Each row has a name. Each question is about the rows just above it.

[ 44,  30,  17, -27,  -7,  41,   3,  12, -34,  25,   3, -36,  -6,   1,  -2,
 -15,  -9, -23,  14,   6,  -4,   1,  19, -43, -11,   5, -17,  -9,   1,  15,
  49,   8, -10,  43,  24,   9, -13, -27,   5,   0,  34,  37,   4, -14,  17,
   8,  30] -> zudin
[  5, -41,   3,   3,  24, -38,  -6,  19,   4, -12,  -5,  45,  20,  -3, -33,
  12,  -5,  -8, -40,  12,  25,  -7,  25,   4,   4,   3,  35,  26, -14, -26,
 -43,   2,   4, -32,  21,  -1,  -5,  28,  -8,  -1,  -2, -18, -23, -10, -58,
  27,  -7] -> mazok
[ 61, -51,  10, -48,  65,   4, -47,  78, -25, -23,  22,  -2,  30,  34,  -9,
  33, -51,  17, -41,  78,   7, -37,  44, -18,  35, -37, -14,  38, -51,  38,
   7, -32,  20,  55,  59, -33, -51,  16,  53, -41,  70,  -8, -55, -60, -51,
  70, -10] -> zusa
[-19, -70, -26, -24, -24,   8,  -8, -19,  -1,  -1,   8, -39, -36, -15,  21,
 -10,   4,  -8,   4, -13, -30,   2, -31, -14, -16, -16, -44, -17,  -3,   2,
  25, -21,   0,  13, -22, -15,  -4, -39,  -3, -12, -11,   5,   4,  -8,  24,
 -70,  -2] -> Zum
[-37,  32, -67, -42,  47, -19, -47,   8,  40, -50,  65, -32, -26, -32,  66,
  81,  79,  47, -43,  -5, -56, -19, -52,  83,   2, -60, -55,  68, -36,  57,
 -16, -70,  79,  37, -30, -68,  13, -19,  69, -59, -17, -52, -21, -36,  -2,
 -33, -37] -> voz
What are the next 2 entries after [-18,  35, -37]? -> [-14,  38]
The next 2 entries after [-16, -70]: -> [79, 37]
Whose row is [ 44,  30,  17, -27,  -7,  41,   3,  12, -34,  25,   3, -36,  -6,   1,  -2,
 -15,  -9, -23,  14,   6,  -4,   1,  19, -43, -11,   5, -17,  -9,   1,  15,
  49,   8, -10,  43,  24,   9, -13, -27,   5,   0,  34,  37,   4, -14,  17,
   8,  30]? -> zudin
The next 2 entries after [-14,  38, -51,  38,   7, -32,  20,  55,  59, -33, -51]: -> [16, 53]

[-23, -35,  37, -33,  65,  45,  11,  30,  17] = Paru
[ 30,  47, -58,  28, -60, -23,   7, -16, -11] = zizal
[-40,  21,  19,  18,  -7,  19,  19,   7,  19] = Noteg
[ 14,  41, -49,  21, -50,   5,  16,   4,   2] = sola
[ -1,  40, -35,  10, -38,  10,  39,  25,  14] = Moner
[ -1,  15,  25,  18,  -6, -37,  -1, -15, -19] = muz
[-46, -26,  27, -45,  52,  68,  33,  65,  36] = Boru
[ -5, -25,  36,   0,  32, -54,   4, -24, -25] = livu
[ 46,  26, -30,  27, -43, -52, -16, -43, -23] = fivo
Which value appears more than once in Noteg? -> [19]
Which value appears more than once in livu? -> [-25]

[ 14,  14,  -6,   6,  -8,   9, -17,  19, -22] -> Vuk
[52, 14, -6,  6, -8,  9, -8, 19, -8] -> zin
[-19,   2,  -6,  10,  -8,  17, -17,  19, -22] -> Kasu
[ 14,  14,  -6, -11,  40,   9, -17,  19, -21] -> budif
[-16,  14,  -6,   6,  -8,  79, -17,  19, -22] -> zema
[ 14, -17,  -6,  40, -11,  56, -17, -17, -22] -> sagek
[ 14,  55,  -6,   6,  -8,   9, -17,  19,  -8] -> Boka
The next 2 entries after [ 40, -11]: -> [ 56, -17]
Which value appears more than once in zin? -> [-8]
Which value appears more than once in sagek? -> [-17]

[ 14,  16, -14,  22,  26, -22, -51,  47, -13,  -8,   0,   3,  30,   1,  26,
  27,  41,  21,   9,  22, -16,  10,  54,  33, -23, -52,  49,  30,  29,  40,
   6, -57,  24,  -7,   5, -58, -29,  19, -21, -31,  20,  11, -43,  19,   9,
  43,  53, -22,  27,  11,  57,   0,   7,  71,  13, -18]  masif
[-23, -11,  17, -33, -38,  11,  50, -20,  -5,  -3,  -4,   2, -16,  -6, -21,
 -19, -35, -30,   2, -18,  12, -17, -31, -21,  24,  46, -30,  35, -11, -35,
 -14,  39, -26,  -6, -13,  55,  21, -15,  22,  21, -14,   3,  31, -24,   2,
 -16, -42,  33, -35,  -6, -56,  13, -13, -38,   7,   7]  Bop
[-12, -10,  18, -35, -12,  11,  41,   0, -26,  -3,   0,   1,  -6,   1, -14,
  22, -18, -33,  16, -18,  -8, -21,   7, -21,  25,  47,  -5,  34,  16, -36,
 -22,  38, -17, -21,  -3,  55,  22,   3,  23,   0, -15,   4,  -1, -24,  15,
 -14, -21,  39, -39,  -6, -57,  28, -12, -30,  28,  -8]  fasir
Give the next 2 entries after [  3,  23,   0, -15]. -> [ 4, -1]
Which row holds [-12, -10,  18, -35, -12,  11,  41,   0, -26,  -3,   0,   1,  -6,   1, -14,
  22, -18, -33,  16, -18,  -8, -21,   7, -21,  25,  47,  -5,  34,  16, -36,
 -22,  38, -17, -21,  -3,  55,  22,   3,  23,   0, -15,   4,  -1, -24,  15,
 -14, -21,  39, -39,  -6, -57,  28, -12, -30,  28,  -8]? -> fasir
Which row holds [ 14,  16, -14,  22,  26, -22, -51,  47, -13,  -8,   0,   3,  30,   1,  26,
  27,  41,  21,   9,  22, -16,  10,  54,  33, -23, -52,  49,  30,  29,  40,
   6, -57,  24,  -7,   5, -58, -29,  19, -21, -31,  20,  11, -43,  19,   9,
  43,  53, -22,  27,  11,  57,   0,   7,  71,  13, -18]? -> masif
Where do [-23, -11,  17, -33, -38,  11,  50, -20,  -5,  -3,  -4,   2, -16,  -6, -21,
 -19, -35, -30,   2, -18,  12, -17, -31, -21,  24,  46, -30,  35, -11, -35,
 -14,  39, -26,  -6, -13,  55,  21, -15,  22,  21, -14,   3,  31, -24,   2,
 -16, -42,  33, -35,  -6, -56,  13, -13, -38,   7,   7] appear? -> Bop

[-30, -71,  59,   4,  55,  -1,   1,   9,  -1, -36, -21,  39, -11, -85,  42,
  36,  -6,  13,  -7,  40, -16,  -4,  27, -14, -37,  -5,  41, -11, -22,   8,
  28,  -6,  16,   8,  -8,   5,  -8,  11,  21,  -5,  -4, -16,  -5,  12,  -7,
  -5,  10,   0,  -8] -> pefe
[  0,   0,  -8,   1,   2,   3, -12,  -6,   4,   2,   7,  21,  21, -23,  -7,
   6,  11,   6, -14,   5, -12,  -7,  -5,  16,  -1,   8, -11,  -3,   6, -18,
  -1,  10,   5,  20,  21,  -5,   7,  -4,   2,  19,   1,  -9,   8,  -4,  -3,
  -7,  14, -12,   3] -> diru
[-30, -71,  59,   4,  55,  -1,   1,   9,  -1, -36, -21,  39, -11, -85,  42,
  36,  -6,  13,  -7,  40, -16,  -4,  27, -14, -37,  -5,  41, -11, -22,   8,
  28,  58,  25,   6,  -8, -28,  29,  25,  50,  33,  44,  43,   5,   1,  -9,
  -2,  27, -25, -64] -> Tid
[  5,   0,  -6,  -6,  -9,   9,  -9,  11,   2,  -3,  -9, -14,   1,  -3,   4,
   4,   0,  -2,  -4,  -5,  -9,   1,  -9, -12,   8,   8,  -7,   2,  -7,  -4,
   8, -17,   0,   4, -16,  -5,  15,   8, -13,  -4,  -4,   2,  -5,   2, -10,
  -1,   0,  -1,  -7] -> lik
[  4,  10, -13,  -9,  -2,  -1,  -7,  10,   5,   4,   1,  11,   7,  -5,   6,
   7,   8, -11,  -4,  22,  14,  21,  -4,   4,  -2,  -2, -13, -12,   6,   3,
 -12,  12,   1,   7,   5, -14,   9,  -5,   2,   8,  -7,  -1, -20,   5,  -4,
  17,  -6,  -4, -13] -> seg
[ -8,  -8,  -3,   0,   1,   6,   4,  -4,   8,  -6,  -2,  11,   2,  -9,  -8,
  -5,  -3,   7,  -7,  -2,   4,  -1,   3,   1,  -2,  -4,   7, -16,  -8,  10,
  -6,  -2,   0,   6,   1,   3,  11,   0,   6,  10,  -8,   1,  -4,   0,  16,
  12,   0,  -2,   0] -> fur
[ 19, -14,  -6,   7,  12,   6,  -6,  -5,  -2,  10,  -5,  23, -11,   6,  -6,
  -8,  -6, -15, -16,   9,  -1,  18,  -3, -11,  -2,  19,   2,  -2,  17,   5,
 -16, -24,   0,   5,  20, -25,  -4,  -4,   2, -26,   0,  15,   0,  23,  -1,
   2, -10, -19, -10] -> kade
[  3,  -8,   1,  -4, -26, -15,  -4,   4,  -2, -11,  -5,  -6,  15,  10,  18,
  -4,  -6, -13,   2,   3,  14,  21,  11,  -5,  -2,  15, -14,   2,   6,   6,
  15, -17,  17,  10, -11,   5,  -8,  13,  12,   3,   4,   2,   9,   6,   6,
   4,  15,   3,  -6] -> zis
[ -3,   3,  -1,  -8,  -3,   2,   4,   4,   0,  15,  -3,  -2,   8,  -6,   4,
  -6,   1,   5,   5,  -6, -10,  12,   4,   0,   0,   1,  10,  12,  -5,  -1,
   1, -14,  -2, -10,   0,  -5,  -2,  -6,  -5,   5,  -4,   9,   4,   5,   3,
  -2,  -9,  12,   2] -> keder
[ -3,   3,  -1,  -8,  -3,   2,  -2,  -6,   0,  15,  -3,  -2,   8,  -6, -11,
  -6,   1,   5,   5,  -6, -10,  12,   4,   0,   0,   1,  10,  12,  -5,  -1,
   1, -14,  -2, -10,   0,  -5,  -2,  -6,  -5,   5,  -4,   9,   4,   5,   3,
  -2,  -9,  12,   2] -> Duka
Whose row is [-30, -71,  59,   4,  55,  -1,   1,   9,  -1, -36, -21,  39, -11, -85,  42,
  36,  -6,  13,  -7,  40, -16,  -4,  27, -14, -37,  -5,  41, -11, -22,   8,
  28,  -6,  16,   8,  -8,   5,  -8,  11,  21,  -5,  -4, -16,  -5,  12,  -7,
  -5,  10,   0,  -8]? -> pefe
[  0,   0,  -8,   1,   2,   3, -12,  -6,   4,   2,   7,  21,  21, -23,  -7,
   6,  11,   6, -14,   5, -12,  -7,  -5,  16,  -1,   8, -11,  -3,   6, -18,
  -1,  10,   5,  20,  21,  -5,   7,  -4,   2,  19,   1,  -9,   8,  -4,  -3,
  -7,  14, -12,   3] is in which row? -> diru

[ 11,  26, -43, -24, -12,  39] = keze
[ 10, -60,  -9,   8, -17,  -5] = nefam
[  9,  30,  47, -39, -37,  -4] = lar
[-58,  31,  58, -22,  74,   1] = Vuvo
[-50, -50, -24, -43,  32, -50] = sabu
[11, 26, 27, -3,  7,  8] = pafo
[ 13, -71,  27,   4, -47, -28] = Nizo
What are the next 2 entries after [ 26, -43, -24]? -> [-12,  39]
Whose row is [ 11,  26, -43, -24, -12,  39]? -> keze
Repeated in sabu: -> [-50]

[ -6,  23,   3,  22, -13, -33,  25,  12,  40, -24,   7,  23,   7,  -7,  -1,
  -6,  -4,   0,  -9,  -8,  38,   1,   3, -11] : lufa
[  9,  53, -12,  14,  -8, -67,  36,  32,  40, -16, -11,  41,   0,   1,  -3,
  10, -10,  -3, -12, -20,  63,   1,   1, -11] : mumuk
[ -7, -13,  -9,   4,  -1,  22,  -4, -13, -23, -10,   5,  -4,  31,   6,  22,
   6, -37, -19,  13,   0, -19, -41,   8,  -2] : Pevam
[ -4,  -3,  -1, -12,   6,   8,  23,   1,  -3, -23,  -2,  13,  29,  22,   8,
   4, -21,  -3,  23,  -7,   0, -37,  -7,  -2] : toti
[-14,   6,  -9,   4,  -1,  22,  -4, -13, -23, -10,   5,  -4,  31,   6,  22,
 -14, -21, -13,  29,  11, -26, -23,   5, -11] : ragog
[ -3,  13, -12,  -2, -15, -19,  20,  12,  16,  -5,  -1,  20,  16, -13,  -5,
 -10, -16, -13,  -2,  -8,  25,  16,  16, -10] : ful
Give the next 2 entries after [ 13, -12,  -2, -15, -19,  20,  12,  16]. -> [-5, -1]
The next 2 entries after [ 53, -12]: -> [14, -8]
Whose row is [ -7, -13,  -9,   4,  -1,  22,  -4, -13, -23, -10,   5,  -4,  31,   6,  22,
   6, -37, -19,  13,   0, -19, -41,   8,  -2]? -> Pevam
Give the next 2 entries after [ 22,   8,   4, -21]. -> [-3, 23]
The next 2 entries after [-12,   6]: -> [ 8, 23]

[ 56, -62, -62, -62, -88] : kofo
[ 21,  -8,  57, -27, -27] : Sep
[ -8,  21, -57, -50, -18] : Bib
Which value appears more than once in kofo? -> [-62]
What are the next 2 entries after [-8, 21]? -> [-57, -50]
Give the next 2 entries after [ 56, -62]. -> [-62, -62]
The next 2 entries after [21, -8]: -> [ 57, -27]
Which row holds [ -8,  21, -57, -50, -18]? -> Bib

[ 36, -29, -48, -33, -16,  17,   1,  60,  59]  sadi
[-14,  -6,  -5,   4, -13, -67, -50,   1,  11]  mif
[-32,  26,  10,  37,  -6,  32, -18, -57,  37]  ril
[-15,  19, -15,  17,  19,  24,  34,  15, -18]  zopa
[-32, -30,  -5, -34,  40,  19,  -2, -54,  -7]  Mugo
[-14,  -6,  -5,   4, -12,  19, -15, -52,  13]  zunub
[-17, -23,  30,  22,   8,  41,  -9, -27, -11]  bitu
[-36, -34,  32, -52,  18,  34, -44, -12,  47]  tenof
[ 40,  11,  -6, -11, -28, -10,  -6, -21, -27]  Nefu
What are the next 2 entries after [-12,  19, -15]? -> [-52,  13]
Repeated in ril: -> [37]
Which value appears more than once in Nefu? -> [-6]

[ 29, -45, -76, -66,  23,  21,   1,  -6,  52,  12,  15, -13,  30,  48, -23,
  -5,  48,   6,  59, -24,  -2, -32,  38,  39,  11, -57] : geme
[ 29, -45, -76, -66,  52,  21,   1,  -6,  52,  12,  15, -23,  48, -13,  30,
  -5,  48,   6,  31, -24,  -2, -32,  38,  39,  11, -57] : zit
[ 36, -52, -34, -93,  23,   9, -12,  14,  65,  22, -13, -47,  35,   3, -25,
  36,  87,  89,  44, -38,  36, -34,  -1,  20,  -3, -46] : val
Give the next 2 entries after [-13,  30,  48, -23]. -> [-5, 48]
Where do [ 29, -45, -76, -66,  52,  21,   1,  -6,  52,  12,  15, -23,  48, -13,  30,
  -5,  48,   6,  31, -24,  -2, -32,  38,  39,  11, -57] appear? -> zit
The next 2 entries after [  3, -25,  36,  87,  89,  44, -38,  36]: -> [-34,  -1]
Which value appears more than once in geme? -> [48]

[ 23,   1,   0,   9, -11,   9,   0,  13,   2,  -9,  -5,   8,  -3,  14,  -3,
  21,   2,  -9,  24, -17,  10,  14,   7,  -7,   0,   1,   6,   0]  kof
[16,  3,  0,  1,  3, -7,  1, 13, -4,  6, 13,  6, -7, -8, -5,  1, -1,  3,
 10, -7,  5, 10, -6, -3,  0,  5, -6,  6]  pital
[-32,   0,  -1,  -3,   2,  -6,   1, -36,  28,  -3, -30,  -2,  64,  17, -19,
  23, -13, -18,   8,  17,   5,  10,  11,  -3,  -3,  28,   7,  -1]  tinif
[  6,  -1,   0,   1,   0,  -2,   1,  25,   2,   0,  -3,  -1, -82,  25,   7,
   3,   1, -13,  11, -31,   6,   5,   1, -25,  -3, -50,  10,  -4]  peku
[  6,  -1,   0,  -3,  -1,  13,   0,   3,   4,  -9,  -5,   8,   0,  -2,  21,
 -16,   7,  15,   0,  13,  -2,   2,   1,  11,   4, -10,  -4,  -2]  led
[ 21,   2,   0,  26, -20,   4,   1,  22,   0, -33,   2,   2,   8,   3,  12,
  28,   4,   8,  23,   5,   6,   8,   8,   8,   1,   6,   2,   0]  Zapit
What are the next 2 entries after [  1, -36,  28,  -3, -30,  -2]? -> [64, 17]
Where do [-32,   0,  -1,  -3,   2,  -6,   1, -36,  28,  -3, -30,  -2,  64,  17, -19,
  23, -13, -18,   8,  17,   5,  10,  11,  -3,  -3,  28,   7,  -1] appear? -> tinif
[16,  3,  0,  1,  3, -7,  1, 13, -4,  6, 13,  6, -7, -8, -5,  1, -1,  3,
 10, -7,  5, 10, -6, -3,  0,  5, -6,  6] is in which row? -> pital
What are the next 2 entries after [ 64,  17, -19,  23, -13, -18,   8,  17,   5]? -> [10, 11]
The row with [  6,  -1,   0,  -3,  -1,  13,   0,   3,   4,  -9,  -5,   8,   0,  -2,  21,
 -16,   7,  15,   0,  13,  -2,   2,   1,  11,   4, -10,  -4,  -2] is -> led
Whose row is [ 23,   1,   0,   9, -11,   9,   0,  13,   2,  -9,  -5,   8,  -3,  14,  -3,
  21,   2,  -9,  24, -17,  10,  14,   7,  -7,   0,   1,   6,   0]? -> kof

[  3, -10, -18,   7,  44,  47,  -8,  -2,  46,  -4, -19,  54, -15,  -4, -22]  bekeg
[-36,  12, -19, -68,   7,  -9,   6,  29, -11,  30, -12,  23, -47,  36,  51]  Vus
[ 18,   9,  -9, -12,  -2,  -5,  -2,  -8,  46, -19,  15,   4,   4,  15,  -5]  Fikam
[ -5,  46,  -9, -19,  -2,  -2, -12,  18,   9,  15,  -8,  23, -47,  36,  51]  subip
The value that bekeg holds more than once: -> [-4]
What are the next 2 entries after [-8, -2, 46]? -> [ -4, -19]
The next 2 entries after [ 18,   9,  -9, -12,  -2,  -5,  -2,  -8,  46, -19,  15]: -> [4, 4]

